In the rows, 128 means zero.
One turn sends every row of this set to another row. A few are shown first. Where does it send the rows asked after them?
Nub: [118 108 114 138 146 149 150 113 147 112 143 159 168]
duv: [126 146 142 143 110 126 139 121 131 119 140 135 137]
muper: [127 164 116 145 135 157 129 134 130 143 130 123 146]
Vut: [112 113 122 144 148 138 152 114 137 106 148 159 157]
naz: [122 127 141 131 125 129 147 102 132 101 146 149 149]
sigu: [103 163 108 132 118 153 108  95 158 121 159 152 114]
Vel: [117 122 104 158 143 150 144 143 149 135 137 150 159]
guses: [100 163  99 143 124 156 109 109 161 129 157 152 113]
Dozun: [107 167 101 141 123 164 117 109 166 136 163 157 118]
fom: [102 149  99 132 136 167 123  94 167 121 169 170 129]
pigav: [100 152 106 127 126 156 113  86 157 112 163 159 121]
difat: [108 114 102 113 145 155 137 128 160 130 138 154 170]
bab: [108 156 109 125 124 163 120  87 163 118 168 164 125]
buv: [119 144 124 162 124 132 140 146 136 133 137 137 138]
Mifig: [111 131 101 127 134 153 131 149 161 149 133 142 159]
Bir: [116 120 121  95 128 148 135 108 155 118 140 149 167]
Piv: [133 164 133 124 122 150 129 108 124 126 133 124 147]
Pevap: [128 142 129 113 140 156 138  90 126 109 139 139 161]
luraz: [130 122 136 122 120 139 145  97 140 105 142 149 159]
gar: [121 147 118 118 110 144 124 142 155 148 130 130 150]
feni: [124 140 130  98 106 141 127 116 152 129 134 134 154]
tapu: [136 145 140 133 101 134 135 117 138 124 135 132 145]
Peno: [ 94 152  91 145 138 160 113 107 163 127 160 161 121]
Zik: [117 144 101 148 161 166 137 134 134 138 134 140 159]
vak: [ 95 146  96 134 139 160 115  94 162 115 163 165 126]
kuli: [128 145 120 156 116 141 135 145 144 143 131 134 144]
putum: [109 124 112 163 148 140 147 140 141 126 142 153 150]
kolu: [102 156  94 143 136 168 122 108 168 132 166 165 125]
dukol: [111 167 111 130 115 160 116  97 163 127 165 156 119]
bip: [117 130 109 129 164 165 143 106 132 117 141 148 168]

Zik moves to Piv
luraz moves to Vel
putum moves to duv
Where do these go?
Bir moves to Mifig
fom moves to Dozun
pigav moves to Peno

One turn sends every row of this set to another row. A few are shown first. Where does it send the rows asked after them?
Tid: [118 130 132 115 142 128 121 115 123 140 143 131 124 135 134 135 127 132
 138 130 167 122 131 146  76 148]
zugom: [121 130 120 150 147  99 133 120 120 127 138 124 143 135 132 149 164 111
 138 120 148 113 140 133 113 144]
Zupel: [123 125 153 109 130 142 127  86 134 111 138 132 120  97 128 155 116 128
 114 134 125 143 104 127 132 120]
guko: [135 127 136 102 138 140 116 107 128 119 101 152 138 145 132 114 113 133
 129  95 158 117 131 114 104 142]
Vised: [141 141 120 111 135 100 106 115 130 130 109 132 116 142 138 118 122 160
 115 120 132 127 154 115 123 128]
lafe: [131 122 126 104 116 166 127 123 122 148 148 129 143 123 135 129 129 139
 121  96 131 131 101 112  96 142]
Gube: [119 125 133 135 133 132 126 137 118 137 109 140 152 107 143 135 144 111
 123  93 161 124 120 109  92 134]
sama: [137 133 132 110 114 121 159 124 122 136 161 149 126 130 129 127 103 142
 130 128 132 130 126 106 141 127]
paf: [146 128 140 125 133 105 104 128 111  98 105 147 139 137 136 120 154 110
 129  97 136 135 129 125 129 136]
gim: [126 121 133 130 141 110 103 135 129 127 111 145 144 127 127 126 113 108
 106 114 147 124 122 170 103 142]
dukon: [118 119 147 106 131 134 123 131 125 138 140 148 137 132 103 122 107 132
  96 142 109 127 120 160 100 132]
tumis: [129 123 160 144 143 134 119 120 116 133 159 150 149 137 118 129 119 106
 119 133 125 155 120 118 132 102]
garat: [136 113 143 111 133 147 155 148 127 146 115 126 112 134 134 151 116 111
 124 132 108 129 115 136 131 105]
mipop: [125 121 122 142 128 158 127 122 125 122 144 121 144 124 138 137 172 120
 127 125 120 126 103  93 119 135]
fevu: [135 135 133 131 150 102 101 147 117 123 125 134 122 144 131 142 157 129
 103 132 131 135 147 113 110 104]
Ronid: [127 124 115 122 145 104 129 108 136  90 109 142 126 141 116 143 121 122
 121 132 138 100 137 137 119 152]
maveb: [135 115 133 131 141 137 146 125 153 137 143 119 131 105 131 119 134 114
 106 110 134 120 115 127 161 114]
dur: [112 122 134 134 133 117 134 108 134 113 115 138 152 123 106 139 128 122
  99 140  89 110 124 148 135 132]
Nosu: [111 136 132 114 145 124 121 122 121 120 116 124 122 115 137 160 131 143
 110 127 136 119 136 114  77  98]
Gidog: [139 117 140 115 118 155 107 135 124 116 130 144 152 139 119 104 112 121
 110  90 108 129 121 130 124 134]
Kal: [137 115 144 137 137 136 133 103 125 157 117 115 118 131 122 137 115 117
 142 133 102 158 137 112 138 132]
Mome: [117 128 121 131 140 122 150  92 136 140 143 115 137 133 118 136 160 141
 126 144 109 108 128 126 133 143]
mekef: [124 127 136 118 132 125 135 126 119 174 165 125 138 132 122 124 149 140
 118 133 124 133 121 148 106 141]
Gazo: [120 132 125 136 150 120 112 116 138 145  99 116 144 116 143 119 122 138
 107  97 136 115 144 128 106 102]
fatad: [133 114 133 131 134 132 160 120 120 144 111 121 128 131 126 137  96 114
 143 128  95 135 123 119 127 108]
Seb: [131 126 132 125 110 141 117 118 120  80 125 142 136 132 126 129 139 126
 125 128  96 124 122 106 137 142]
vufig: [140 117 154 113 132 149 129 129 130 158 121 122 100 131 132 155 132 117
 125 139 114 153 129 129 142 131]
Bov: [129 123 132 114 142 132 127 126 119  90 120 136 112 124 131 132 157 121
 136 130 153 119 125  96  93 137]

mekef moves to dukon
tumis moves to Zupel
gim moves to Ronid
Where do these go?
Nosu moves to Gazo
Gube moves to guko
Seb moves to mipop
Kal moves to vufig

One turn sends every row of this set to another row. A few are shown first. Where does it send the rows asked after them?
subez: [139 151 143 118 126 122 124 123 113 125 129 105 110 131 140 143 123 132
 152 132 129 131 118]
dedog: [120 119 111 148 124 116 109 144 122 144 136 154 143 134 134 116  87 117
 135 144 144 139 121]
puz: [107 111 147 145 152 130 133 140 138 141 135 119 120 106 142 129 157 121
 125 128 164 117 133]
Ton: [125 132 132 132 155 147 121 105 108 120 122 120 137 122 121 147 162 134
 100 123 111 150 127]
Femok: [145 139 143 126 134 156 125 117 118 120 124 126 108 127 110 147 158 136
 100 114 135 134 112]
Fam: [112 121 129 156 144 140 139 152 126 146 122 142 125 121 136 121 165 117
 121 118 173 113 128]
gitod: [144 117 127 132 136 139 136 107 103 127 140 137 113 137 110 141 163 145
  96 120 135 156 110]
Vuses: [136 133 133 117 128 111 134 115  97 136 145 119 118 144 141 140 141 144
 149 133 122 151 117]
ves: [118 126 105 145 142 124 137 145 128 149 121 142 131 115 130 118 147 137
 121 134 184 105 115]
Zovuk: [119 143 131 119 121 117 138 126 109 143 119  87 130 134 131 125 122 142
 139 138 128 151 117]
bame: [126 144 103 159 128 123 119 140 128 121 133 136 131 137 138 133  86 112
 145 128 128 129 122]
vez: [126 107  93 170 132 138 125 124 122 125 144 154 132 140 113 133 124 126
  92 119 129 157 118]
kobu: [116 124 114 152 155 156 143 124 130 126 138 162 150 142 102 119 124 122
  97 118 133 145 109]
zipu: [117 138 138 117 149 145 137 114 118 129 128 117 136 130 111 135 163 150
  95 117 122 146 110]
dem: [118 129 107 156 127 127 145 135 119 138 129 132 142 146 121 110  85 114
 141 138 139 150 116]
subem: [124 112 113 146 145 144 109 134 129 134 136 176 145 127 109 125 126 127
  85 126 146 137 112]
lam: [121 138 114 165 120 131 124 135 116 126 130 155 128 141 124 105  90 116
 130 118 124 154 129]
nul: [119 126 102 159 147 118 141 151 123 140 119 135 130 114 138 121 142 124
 124 129 181 108 119]
Des: [113 118 119 148 155 108 135 139 135 134 129 112 124 101 144 128 134 130
 128 139 172 113 124]
moboz: [108 122 132 142 134 140 132 151 129 158 127 142 128 122 136 118 162 128
 128 126 173 110 127]
kuf: [134 126 144 108 137 136 109 122 111 141 127 137 127 120 115 136 163 150
  91 128 143 138 110]
zoz: [110 112 115 144 149 116 129 136 143 141 134 124 126 101 133 123 130 137
 121 144 177 110 122]
bomas: [132 132 103 167 135 157 120 133 133 115 128 157 129 133 110 138 121 117
  92 110 134 132 116]
goden: [125 127 130 153 146 150 124 114 126 111 138 162 124 129 103 118 123 130
  89 110 124 153 121]
kezek: [100 108 141 140 142 133 125 140 144 150 138 124 123 109 140 123 145 128
 129 136 166 115 133]
rezet: [127 126 114 159 159 157 130 116 112 120 131 167 149 140 116 131 132 107
 112 123 123 147 124]
tup: [137 131 103 160 134 130 135 122  98 130 119 137 138 142 128 122  98 104
 147 144 135 151 125]
Tes: [135 149 141 116 143 128 125 106 108 115 128 125 112 120 114 127 144 156
 103 116 121 148 115]
liv: [130 159 127 128 117 107 125 126  99 129 120 117 118 134 136 115 111 143
 144 125 121 149 123]
tinu: [135 138 121 132 129 120 125 111  92 131 111  91 126 124 134 139 128 131
 135 145 125 155 128]
led: [117 124 100 156 123 109 124 131 115 133 149 137 137 147 145 132 103 125
 145 130 116 153 126]
dok: [129 134 142 109 117 109 109 135 104 152 127 115 127 127 140 127 124 141
 143 146 140 139 118]

zipu moves to kobu
dok moves to kuf
Where do these go?
puz moves to Fam
Femok moves to bomas
led moves to Vuses
goden moves to lam
moboz moves to ves
tinu moves to Ton

One turn sends every row of this set to another row. A few are shown first. Where does it send the rows asked after them?
lil: [114 117 125 138 138 121 122 128 145 113 171 124 130 124 150 132 151 107
 115 135 113 125 167 117 147 150 124]
Pudad: [113 113 115 146 167 122  99 136 129 103 135 120 136 160 134 140 129 157
 118 132 109 119 132 117 139 162 157]
Mok: [155 102 117 119 147 125 125 131 131 114 146 116 150 161 147 137 104 163
  98 134  88 114 130 104 143 124 119]
Vivol: [127 111 123 115 167 136 129 138 125  93 118 107 139 108 102 153 140  82
 102 132 115 148 127 124 142 126 136]
lebuf: [104 125 101 125 158 119 101 130 126  99 119 110 141 150 138 152 135 146
 107 138  97 115 102 113 131 170 156]
Sof: [100 117 100 120 157 121  95 128 131  98 126 103 140 138 128 157 135 142
 119 143 101 112 100 118 135 153 161]
sebu: [103 107 105 128 160 126  92 131 133  98 133 105 140 138 130 156 131 149
 133 141 111 116 112 126 138 141 162]
lok: [151  99 126 145 143 115 169 139 121 111 150 111 137 112 116 131 123 123
 108 130 117 113 145 116 146 129 107]
bipa: [138 112 120 141 156 125  99 141 130 118 151 116 148 120 150 139 148 103
 140 148  96 113 141 105 141 125 104]
fulis: [135 117 133 131 172 134 139 143 120  97 118 123 135 131 112 137 138  92
  86 123 114 154 147 118 141 150 131]
viv: [107 123 109 136 160 120 106 133 127 101 125 119 136 159 141 143 132 154
 105 132 103 120 120 115 134 177 157]
mepa: [145 106 135 134 177 144 129 151 115  97 110 120 144 129 122 143 132  98
 107 126 118 157 144 124 144 132 125]
fumed: [155  92 119 132 141 128 159 147 110 108 127 101 149 105 141 150 120 129
 128 136 117 120 124 125 141 115  98]
bine: [128 100 131 120 165 147 131 143 123  92 117 111 139 115 121 154 135  96
 111 127 127 160 143 136 145 125 136]
kifub: [136 113 113 108 135 115 138 118 141 111 157 115 139 157 137 134 109 156
  76 131  88 113 131 104 142 141 132]
Revu: [139 113 110 120 133 109 172 131 120 108 136 100 139 100 114 142 131 108
  94 137 104 107 113 110 136 138 108]
talok: [143 108 102  94 138 122 122 123 133 109 138 101 154 142 142 153 109 150
  97 143  80 106  99 104 137 118 122]
nel: [129 111 105  90 125 126 138 119 135 105 138 106 144 150 161 152 110 158
  81 133  90 121 114 114 137 141 131]
Vobo: [126 120 126 114 159 140 143 140 117  92 104 116 137 125 129 150 140  92
  83 123 115 160 133 126 137 156 132]
dukab: [127  97 111 111 120 126 173 131 122 100 135  95 139  93 137 156 127 122
 110 133 124 124 122 136 142 128 116]
rezor: [116 109 111 114 129 139 109 135 131 106 136 107 146 109 181 162 150 110
 138 144 110 132 131 128 139 133 114]
sud: [131  99 108  99 134 120 126 115 146 108 163 102 143 135 126 147 109 150
  99 140  95 108 121 113 145 110 138]
bugi: [138 103 124 131 126 124 182 137 118 105 136 114 133 118 147 139 124 133
  94 122 124 131 146 129 142 153 111]
veliz: [101 126 109 112 127 116 121 119 145 109 158 108 133 106 146 149 158  92
 108 144 102 118 134 115 138 150 127]
gigu: [154 112 115 127 135 121 172 145 105 108 112 107 147 118 149 145 126 125
  97 132 103 120 116 113 132 151  94]
vig: [132 133 112 130 147 117 112 137 126 118 135 119 145 125 156 139 155  96
 110 147  81 112 123  93 132 157 100]
Gola: [136  91 115 105 132 133 128 124 139 107 153 109 144 148 155 150 103 168
 106 133 105 123 134 124 146 115 134]
gamod: [123 121 120 128 133 134 121 139 125 110 132 123 141 134 194 147 151 118
 114 134 105 138 148 119 136 165 107]
zukul: [112 104 113 142 167 127  91 137 130 101 135 113 140 149 133 147 127 156
 133 136 111 118 125 123 142 144 158]
fipo: [133 118 122 112 167 139 132 143 114  94  97 109 145 116 121 156 140  85
  96 132 106 152 116 120 135 140 126]

zukul moves to sebu
gamod moves to lil
bugi moves to lok
Where do these go?
talok moves to nel
fulis moves to mepa

